In the data rows, 128 means zero.
Some points, each followed by its number:
tensor([139,  13, 119,  15,  63, 165, 133, 111]) 0
tensor([123, 194, 126, 149, 108, 126, 150, 144]) 1
tensor([120, 240, 143, 174,  88, 126, 159, 160]) 2
tensor([142,  70, 110,  62,  97, 148, 131, 120]) 3
tensor([139,  74,  98, 119, 136, 168, 128, 122]) 4
tensor([108, 123, 113, 159, 127,  96,  93,  82]) 5
tensor([128, 114, 108, 109, 129, 125, 118, 117]) 6
tensor([148, 100, 123, 100, 124, 189, 151, 172]) 7
tensor([ 70, 255, 226,  57, 255,  58, 115, 171]) 8
tensor([139, 125, 112,  99, 133, 131, 132, 124]) 9
tensor([138, 125, 125, 100, 124, 120, 131, 122]) 10
tensor([154,  86, 108,  83, 112, 157, 139, 173]) 11
tensor([138,  47, 115,  41,  84, 152, 130, 114]) 12
tensor([ 67,  80, 109, 145, 122, 105, 132,  31]) 13
tensor([138,  87, 109,  73, 108, 140, 129, 120]) 14
tensor([148, 139, 123, 111, 142, 118, 128, 136]) 15
tensor([124, 223, 139, 163,  97, 127, 153, 156]) 16
tensor([139, 119, 117, 100, 125, 129, 133, 118]) 17
tensor([126, 153, 127, 150, 177, 228, 149, 172]) 18
tensor([193, 136, 159, 159, 129, 100, 128, 158]) 19
tensor([ 94, 148, 124, 133, 129, 114, 109, 102]) 20
tensor([ 94, 122, 118, 183, 128,  79,  77,  63]) 21
tensor([135, 152, 117, 119, 118, 128, 137, 133]) 22
Which three points above are nearest to each new point? Their numbers follow each, nearest first.
tensor([233, 184, 217, 147, 112,  61,  97, 227]) 19 16 15
tensor([149,  92, 102,  88, 114, 149, 135, 167]) 11 7 14
tensor([119, 181, 178, 104, 178, 163, 184, 246]) 18 7 1
tensor([145,  50,  99, 120, 131, 177, 136, 115]) 4 14 3
tensor([214, 103, 174, 122,  96,  73, 132, 164]) 19 15 10
tensor([125,  96, 108, 168, 112, 127,  88, 105]) 5 6 20
tensor([126, 100, 101, 238, 130, 247, 150, 161]) 18 4 7
tensor([111,  82, 102, 255, 135, 255, 148, 180]) 18 4 7
tensor([ 70,  82, 109, 142, 120, 107, 137,  36]) 13 5 21
tensor([136,  88,  91, 127, 143, 180, 124, 126]) 4 6 9
tensor([156, 130, 196,  94, 136, 166, 206, 161]) 7 15 10
tensor([199, 140, 165, 164, 128,  98, 128, 162]) 19 15 22
tensor([182, 153, 157, 120, 125,  98, 109, 174]) 19 15 22
tensor([138, 162, 117, 127, 114, 133, 138, 132]) 22 15 1
tensor([113, 198, 198, 106, 193, 175, 199, 255]) 18 7 16
tensor([138, 140, 130, 145, 159, 181,  86, 189]) 18 7 15
